In the data rows, the value 128 means zero.
The rows fall into hidden groups. Groups can overlap: rows of different groups may look alike.
Each row in order, then its group:
[137 123 126 116 123 115 172 150] --> a
[ 93 203   0  74 120  89 255 233] --> a
[ 83 147 124 127 155 131 145 156] --> b
[102 179   9  83 106  99 236 212] --> a
[140 124 178 156 151 139  88 100] --> b
[136 150  47  86 106  91 244 189] --> a
[178 112 135 115 117  94 177 132] --> a
[164  39 155 128  92 153  48  78] --> a
[185 155  29  88  83  83 230 170] --> a
[172 121  98  98  96  97 209 150] --> a
[ 83  58 252 179 151 195   0  58] --> b
[142 111 208 130 145 120 143 118] --> b
[169 206   3 153 145  69 116 110] --> c
[117 119 154 125 130 134 135 138] --> b
[133 108 154 126 126 132 132 130] --> a
[ 95  86 211 157 146 177  24  85] --> b
[169 203  49 138 136  95 144 120] --> c
[116 134 148 131 137 132 115 118] --> b
[141 147  76  93 117  94 236 174] --> a
[ 97 135 173 156 155 155  74 105] --> b
[155  84 135 119  99 128 120 112] --> a
[136 171  76 141 157  88 156 136] --> a
[ 86 149  51 105 120 126 174 179] --> a
[ 78 137 130 126 147 144 118 138] --> b
[110 103 206 146 149 153  86 104] --> b
[ 91 112 167 141 144 153  87 115] --> b
[161 116  67 100  94 104 187 153] --> a
[186  70 148 115  94 111 140 108] --> a
[192 120  36  75  78  79 250 170] --> a
[213 111  54  76  73  68 242 154] --> a
[109 152  76 121 125 131 141 153] --> a
[181 133  27  74  81  81 255 184] --> a
[212 200  48 132 112  87 140  96] --> c
[155 135 147 185 176 105  22  63] --> b
[146  91 185 128 128 129 118 110] --> b
[177 158 149 159 115 142  55  64] --> c
[181 110  91  96  87  89 208 150] --> a
[176 124  99  95 114  90 230 160] --> a
[ 92 150 126 120 146 130 167 159] --> a
[174 122  96 103 115  84 196 146] --> a
[121 136  79 101 120 113 191 165] --> a
[ 76 134 127 128 144 144 127 142] --> b
[150 123  96 103 106 104 190 155] --> a
[151 140  41  84  91  84 244 181] --> a
[154 117 145 132 120 125 100  99] --> a
[ 98  63 227 160 138 180   0  79] --> b
[ 69  82 218 169 155 190   0  81] --> b
[ 81 109 247 168 173 166  50  96] --> b
[127 169   0  71  98  77 255 217] --> a
[138 216  13 110 110 108 190 159] --> a
[149 147 100  98 114  87 231 173] --> a
[ 67  30 236 181 131 224   0  41] --> b
[106  41 230 172 135 197   0  53] --> b
[ 94 182  12  85 112  97 248 211] --> a
[122 108 164 157 122 171  24  82] --> b
[143 165   6  73  86  86 255 204] --> a
[176 120 118 104 113  93 208 146] --> a
[169 135  91 171 162  83  81  92] --> c
[ 92 116 181 145 143 155  73 114] --> b
[127 108 119 121 107 140 132 139] --> a
[ 87 205   0  72 114  87 255 238] --> a
[122 131 139 148 142 128 106 116] --> b
[166 191  20 134 136  70 157 130] --> c
[121 105 166 158 138 154  29  79] --> b
[ 81 105 214 158 158 175  39 105] --> b
[145  82 148 126 112 140 100 111] --> a
[129 144  81 109 114 112 190 162] --> a
[255  49  94  75  47  68 225 125] --> a
[153 139 109  98 120  95 225 172] --> a
[123 151  67 107 117 111 185 161] --> a
[126 122 122 127 123 129 117 127] --> a
[132 142  94 120 122 119 161 145] --> a
[139 141  40  86  95  97 216 179] --> a
[ 77 106 241 165 173 178  42  97] --> b
[122 122 136 148 154 131  87 109] --> b
[ 87  95  86 124 108 168  73 123] --> a
[ 78  68 255 179 157 204   0  53] --> b
[211 164  40 140 120  67 119  93] --> c
[114 129  88 110 113 129 154 154] --> a
[198 123  54  91  86  84 216 159] --> a
[ 75 126 206 152 157 162  74 118] --> b
[ 47  53 230 184 147 224   0  51] --> b
[105 132  72 109 116 125 163 163] --> a
[129  55 152 143 105 166  27  89] --> a
[107 158 197 150 174 123 129 121] --> b
[ 66 111 189 152 155 172  58 112] --> b
[ 89 123 241 150 174 154  86 110] --> b
[ 99 127 203 140 164 139 113 119] --> b
[105 115 230 164 174 150  69  94] --> b
[ 98 100 186 156 143 165  29  83] --> b
[135 107 164 157 130 151  39  81] --> b
[145 114 143 127 125 127 152 134] --> a
[ 70 160 132 127 157 135 161 164] --> b
[ 96 131 104 119 125 136 137 150] --> a
[104 127 241 151 176 148  98  98] --> b
[185 157  40  95  89  84 209 152] --> a
[163 154 125 140 136 106 119 108] --> b
[116 103 215 159 160 155  64  98] --> b
[106  90 173 150 130 169  24  96] --> b
[177  90 128 111 100 112 157 129] --> a
[ 75 123 219 156 173 165  68 107] --> b
[135 128  58  99 104 109 198 165] --> a
[113 118 184 134 150 137 117 118] --> b
[185  99  99 102  94 100 191 140] --> a
[172 147  23  80  87  75 252 183] --> a
[177  77 137 115  98 126 115 104] --> a
[ 96 104 197 152 142 166  62 103] --> b
[171  82 127 111  95 125 134 120] --> a
[ 72  95 138 141 123 176  38 116] --> b
[ 98 163  28  90 107 109 221 191] --> a
[102  93 227 155 148 165  47  90] --> b
[168 158   6  76  81  78 255 194] --> a
[115  43 239 164 135 178   0  64] --> b
[ 76 194  45  99 132 108 240 210] --> a
[ 92  69 231 168 153 186   0  66] --> b
[183  71 160 120 102 111 130 102] --> a
[234 192  59 133 104  84 128  83] --> c
[ 94 145 251 149 187 143 127 118] --> b
[112 114 193 154 147 148  67 102] --> b
[226  94  83  85  71  75 233 146] --> a
[190 168  78 137 119  81 136 102] --> c
[161 162 116 147 144 105 121 107] --> b
[207 148  63 156 135  78  69  73] --> c
[220 196  95 159 121 114  62  54] --> c
[ 44 199  34 105 147 119 220 220] --> a
[104 105 215 159 149 175  31  81] --> b
[149 134  87 116 118 108 151 137] --> a
[125 174   4  73 102  87 255 208] --> a
[102 125 209 138 156 133 118 121] --> b
[157 111 103 108  97 119 164 135] --> a
[ 62 150 109 132 137 156 112 156] --> a
[202  99  67  85  75  86 220 148] --> a
[175 154  61 123 108  96 157 126] --> a
[187 159  73 109 107  89 192 132] --> a
[178 141  24  77  78  79 255 188] --> a
[179 171  45 110  97  96 184 135] --> a
[ 97 125 155 133 139 146 104 126] --> b
[196 159  69 134 131  66 150 113] --> c
[ 89 150  58 113 122 137 154 166] --> a
[ 80 111 205 165 154 174  29  94] --> b
[106 110 233 156 165 155  72 101] --> b
[ 66 103 242 166 173 182  25  87] --> b
[183 141  36 100 100  71 222 158] --> a
[ 94  96 221 158 156 167  43  98] --> b
[119 104 186 136 139 145  98 109] --> b
[123 107 161 137 128 139 108 121] --> b
[161 153   3  67  82  79 255 212] --> a
[241 189  62 116  80  93 163  99] --> c
[ 92  96 146 145 127 167  56 113] --> b
[ 81  26 218 180 115 223   0  33] --> b
[121 144 162 149 115 178  31  79] --> b
[162 150  41  96 100  87 212 162] --> a
[166 134 144 141 121 146  89  83] --> b
[115 128 164 127 137 134 137 129] --> b
[100 113 171 161 154 148  35  92] --> b
[ 86 123 202 147 163 156  91 118] --> b
[ 99 116 214 156 152 162  58  94] --> b
[129 156 116 119 129 121 170 146] --> a
[ 91  96 178 158 131 180   0  86] --> b
[113 116 136 145 127 153  73 109] --> b
[160 139  61  81 101  86 235 175] --> a
[ 83 124 153 151 145 173  55 113] --> b
[ 69  64 253 187 157 206   0  46] --> b
[ 94 133 229 148 172 142 106 116] --> b
[185 181 109 145 134 107 104  83] --> c
[221  68 136  98  78  88 186 112] --> a
[135 128  65 106 111 112 169 155] --> a
[ 79  73 255 177 158 198   0  62] --> b
[119 158  90 117 125 112 186 159] --> a
[160  83 111 115  93 130 121 123] --> a
[155 140  31  86  88  79 241 184] --> a
[202  96  92  90  76  80 211 143] --> a
[129 133  85 124 102 134 121 134] --> a
[119 109 163 133 128 144  96 113] --> b
[157 141  49  87  93  87 243 178] --> a
[133 190  10  91 112  93 233 188] --> a
[182 113  79  96  84  96 205 159] --> a
[ 85 119 121 130 130 152 100 142] --> a
[107 146 177 129 160 128 153 140] --> b
[ 80  62 231 175 149 197   0  69] --> b
[164 133  77 161 149  78  83  97] --> c
[196 175  68 107  91 112 170 127] --> a
[ 79  92 254 172 174 179  25  80] --> b
[118 111 199 143 150 135 117 116] --> b
[ 97  51 208 166 120 199   0  61] --> b
[ 84 214   0  83 123  83 255 239] --> a
[149 155  16  79  91  79 255 198] --> a
[180  93 134 132 107 123  89  89] --> a
[197 134  25  88  79  70 246 169] --> a
[102 108 202 147 155 152  82 109] --> b
[123 152  70 105 119 111 202 180] --> a
[147 169  14  79  87  89 255 193] --> a
[130 151 116 141 117 141  91 112] --> a
[122 130  86 110 113 120 158 146] --> a
[ 91 160  94 120 144 129 159 155] --> a
[101 139 229 149 186 140 124 117] --> b
[ 84 102 154 143 132 170  56 116] --> b
[ 87 106 210 160 153 176  28  91] --> b
[140 148  93 129 117 125 130 123] --> a
[ 86 119 206 147 163 154  80 119] --> b
[ 86  98 132 128 118 162  77 116] --> a
[ 55 164  79 123 132 150 143 171] --> a
[ 79 175 141 127 162 121 176 165] --> b
[135 126 105 129 124 116 136 128] --> a
[186 166  76 143 130  94 102  96] --> c
[213 167 126 118  97 107 161 104] --> a
[170 179  40 138 133  80 132 114] --> c
[179 217 129 154 124 149  69  68] --> c
[121 156  24  84 100  94 245 201] --> a
[113  93 152 138 119 157  79 113] --> b
[187 130  34  75  76  76 252 180] --> a
[129 162  16  81 104  96 245 199] --> a
[ 71 179  54 120 137 130 171 181] --> a
[116 163 213 139 178 124 154 123] --> b
[235 132  48 104  89  69 200 123] --> a
[ 73  80 255 179 170 191   0  70] --> b
[121  98 134 134 120 146  98 123] --> a
[124 101 184 137 136 136 101 110] --> b
[ 58  60 255 193 164 214   0  50] --> b
[ 99 186  71 111 145 112 190 168] --> a
[101 154 138 128 149 119 170 155] --> b
[ 75 128 194 149 162 154  89 117] --> b
[124 129 183 133 147 127 145 129] --> b
[126 128 126 111 122 118 179 144] --> a
[ 86 140 205 146 181 142 131 133] --> b
[141 108 140 122 123 129 140 135] --> a
[ 89  76 243 170 157 177  12  80] --> b
[127 108 155 143 136 137  79  97] --> b
[ 98  89 191 164 125 199   0  70] --> b
[151 102 111 126 103 126 117 116] --> a
[167 134  77  90 103  87 235 163] --> a
[ 95 147 106 114 140 128 166 166] --> a
[ 99  29 229 184 121 210   0  38] --> b
[128  97 121 127 109 139 104 119] --> a
[187 121  78  96 100  79 216 154] --> a
[110 153 131 119 146 121 173 155] --> a
[ 74 166  98 118 142 133 173 178] --> a
[ 65  50 237 181 146 221   0  48] --> b
[159 139  22  78  92  80 255 186] --> a
[ 85 150 255 164 208 142 118 117] --> b
[ 93  81 188 146 136 170  31  96] --> b
[ 70 164 144 130 162 137 156 162] --> b
[ 68  49 253 186 151 224   0  42] --> b
[108 108 181 149 161 148  80 110] --> b
[110 109 178 137 142 143  96 114] --> b
[ 88  11 225 200 109 241   0   1] --> b
[119 147 227 169 180 133  86  93] --> b
[ 92 125 252 159 181 158  88 109] --> b
[157 133  76 101 109 101 187 152] --> a
[103 173 233 151 197 123 151 126] --> b
[ 92 160 132 129 159 125 153 148] --> b
[ 81 137 205 143 173 148 102 120] --> b
[129 153 174 152 149 137  93 108] --> b
[168 111 109 104 102 106 180 146] --> a
[ 79 192  42  95 145 105 237 208] --> a
[147 124 189 133 148 116 142 121] --> b
[158 102 108 119 107 120 142 126] --> a
[133 173   0  79  92  81 255 211] --> a
[ 79 130 255 166 194 158  64  99] --> b
[116 182   9  82 108  98 244 200] --> a
[167 199 128 141 150 106 135 107] --> c
[120 109 148 130 132 136 113 124] --> b
[ 77 105 143 144 133 176  53 120] --> b
[192 176  90 144 137  85 115  97] --> c
[ 95 129 255 160 184 158  88 109] --> b
[124 138 180 171 141 166  24  74] --> b
[ 71  78 206 165 143 196   0  81] --> b
[187 146 101 153 125 121  48  69] --> c
[ 97 146 140 128 140 127 163 154] --> b
[122 160  96 118 133 111 189 165] --> a
[115 159 164 123 158 105 209 160] --> b
[113 125 139 124 133 138 132 137] --> b
[129 173 207 156 171 133 104  85] --> b
[180 135  23  70  77  76 255 194] --> a
[110 152  75 103 119 114 209 174] --> a
[114 188   0  72  93  80 255 229] --> a
[192 107  90  93  85  87 211 141] --> a
[167 147  86  97 113  90 232 164] --> a
[154 172  75 135 117 110 135 116] --> a
[127 184   0  70 104  78 255 222] --> a
[139 110 143 114 113 125 146 138] --> a
